Each path below is one point turned by a fixed rotation once a step. After each direction that follows a path, write how fast that rotation turns it, in deg/step (0 if it stays still).
Each turn is a multiple of 5 degrees from 10 to 175, or 0.
Each row of a path follows its step; steps can be skipped.
Path 1:
step 0: [  25  -58   32    1  -38   41  -20  -29   16    1   -2 -109  -18   -7
   24   -1  -21    4    0   24    2  -17   27  -24   12   21    8   -7
   19   18   23   23  -38   -8   22  -45]
step 2: [-25  -7  16  -6  -1  13  69 -37   0 -12  20  40  45 -29 -50  -3  32  15
  -4  -7 -34 -35  16 -16  41 -34  22   9 -40  41  -5  44  19 -49 -11 -37]
step 6: [-14  10 -14  15  41  17 -34 -35 -47  -2 -40   3 -25  -8   6  41  14  41
 -30 -20   1 -12 -19 -14  -7  21   7  49  24  15  -8   2 -94  33  46 -25]
step 7: [  8  17  57   6 -60 -19 -20 -21  38  21 -39  24   6   6 -49  25  42 -38
  19 -23 -20  -1 -18  54  46   5  -7  -9 -48  11  -4 -31 -14 -10  11  54]
step 8: [ 28   2 -15  18  16 -19  17  39  70  58  13   7  45 -21  47   1   2  38
   1   5 -22 -20  42 -34   7 -17 -17 -39   4  20 -31  70 -27   1   2  15]
step 9: [-16   0   0   2  44 -21  11 -14   1 -23 -45 -41  53  -5  10  10 -20 -33
  14 -25  31  37 -41 -42 -33 -36 -18 -32 -34 -44 -38 -50  33  19 -14 -31]
step 10: [ 70 -69 -16   7   2  -3  28  -8 -16 -29  62  19   2  18 -49  -4  21 -28
   2  39  37 -21  -3  -5  18 -12  42  20  58  -5 -29  -6  19  30  -4  24]
step 11: [  2  -9 -41 -45  -6  30 -62  18 -36  14  -1 -50  25  -1   0  11 -26  20
  22  21 -34  39 -15  43 -22  31  60 -21  -2  65  18  -3  -3 -11  -2 -37]
step 13: [-24 -11  17 -14 -28  29  15 -40  24  10  10 -36   1 -19  33 -12  38  29
 -34  37  42 -34  60  60  39 -15 -31  -3 -45   1 -31  -9  13 -53  12 -11]
Directions:
[-11   8   1  14 -18  -3 -13  -9  -3  -8  -9 -12  -2  13  12   8 -13  -6
 -15  -7  -1  -5   6   9  31   0 -15   2   4   2  -5  11 -22  -9  -1   7]
55
[-29  -1  -2   1   3 -13   6  11  -5   7  -4  -2  10   7  -7  22  -8   9
   2   4  -3  -3   4 -30 -10 -11  -5   6   5  18  13  -3  -4 -12 -13  -6]
115
[-12 -15 -11  23 -13  15 -15  18   0 -19   6  -8   1   3  -7   5  -1  -1
   2   9  13  12 -10  -6   0  13  10   6   7  -7   1   8   9  24  -9  -5]
65
[ -5   0 -13   1 -10   2 -12  -5  -7  12 -12 -10  -3 -19  15  -2  -3   4
  15  22  -4 -29  11   2 -10  -8  12 -15  13  -2  -5  18   5   1   5  -2]
135
[  1   7   5  -6 -10  -6   1   0  27   8  -9   4  16  -6  -9  -2 -18  23
   6   9 -13   5   1  14   5  18  -7  -6   6  -5  23   0  -3  15 -10   5]
85
[  7   7 -10   0 -10 -30 -10  11  -3 -12  -4   1  -9   6  -2   5  12  -3
  12  21 -12  17  13   4   2 -10  -1  -1 -16 -20   2  -9  -5  -6   1 -16]
170
Path 2:
step 0: [-23   0 -21  31  37  42   9  22  26 -30 -14 -36  -1 -17  -9 -32  21  -7
 -66  38  43 -13  23  38  -4 -47  15 -62  25 -21  24 -16 -28 -25  27  32]
step 1: [-13   3 -41   4  -3  -7 -12  57   8   8  14  11 -35  14  -2  33 -16  22
 -79  11  32  -2   7  -1 -24  32   5 -14 -37 -25 -45  -1 -20  52  52  58]
step 2: [ 39  -6  22 -12  33  -7 -10   5  37 -73  54  -3  -3  12  -9  10 -14  -3
 -24 -18  36 -67  30 -19 -17  45  -2   1 -45  12 -37  19  39 -38   7  31]
step 3: [ 14  -5 -25  32 -55 -56 -50   9   4 -52  14  19 -35 -28  12  13  20 -54
 -31  25   9 -24  24  -5  20 -20  56   9 -23  22  20 -10  30 -46  29 -24]
step 5: [-11   3 -29   4 -14 -27  36  21 -61 -36 -22 -14  -8  47   2  28 -15  -7
 -53  36  33  17 -55  -6 -40  53 -14 -52 -28  22 -38 -33  -4 -11  -9  -1]
step 6: [  1 -71  11  54  14  26 -15 -37 -30 -11  23 -17 -66  18   9  23   2 -14
   9   8  71 -44 -20 -11   1  14 -10 -16 -25  -3 -28  -1  41 -11 -38  32]
step 10: [ 26 -10 -19  16  35  59 -67  18  -3 -28  16  -3 -43  -1  23  -3  37 -24
 -40   0  16 -17  10  -3 -13  24  17  -5 -73 -55 -21 -30  -2  37   2  42]
step 11: [-28 -16 -34  12  17 -50  -8  32  50 -72  32   1 -18  19   3 -28  35 -40
 -28 -19   3 -54  17  11 -28  23 -46  -6  -8  -9  32  14  26   5  42  17]
step 13: [ 13  48 -54  10   3 -16  26 -50   6 -30 -27   5 -49 -37 -13   9 -10  22
 -58  16  32  -5   4  31 -42  13  53 -17  -3  12 -47  13  13 -38 -12  32]
Directions:
[  3  -2 -12  11   9   2  -1  11 -17   4 -11  -1   4   2   1  -2 -29  20
   1  -1   1   1  18   4 -23  -8  -5  12 -11   2  14 -21  11  -4  -7   7]
85
[ -8  -3 -15  13   1   2  14  -1  13  -4  12 -11   8   1  -9 -12  -7   8
  17 -22 -16 -10 -14   1   3   4   6  -6  10   3  -3  10  15 -10  -1  28]
155
[ -3 -19 -31 -16  -1   3   2  -9   5  -1 -11   5 -11   9   3 -19   4   3
   6  -8  14  23   1 -19  -5   1  -1  -1  -4   6  -5   9   3 -14  -5 -16]
45
[ -2   7   7  -7 -14 -15 -17  11  11  -8  19  -5 -11   5  17  14  -2   2
  21 -11   8 -11  12  -7 -13 -13 -12  13  10  -4   1  13   8  -8  -6  -6]
80
[  2   4 -15   4  -1   0  -8  -2  -9 -18   7  10   3 -10   0  -3  10 -14
   0  -5  -1   1 -27   3 -14   9 -15   0  18  -7  15 -18   3  11 -24  -8]
55
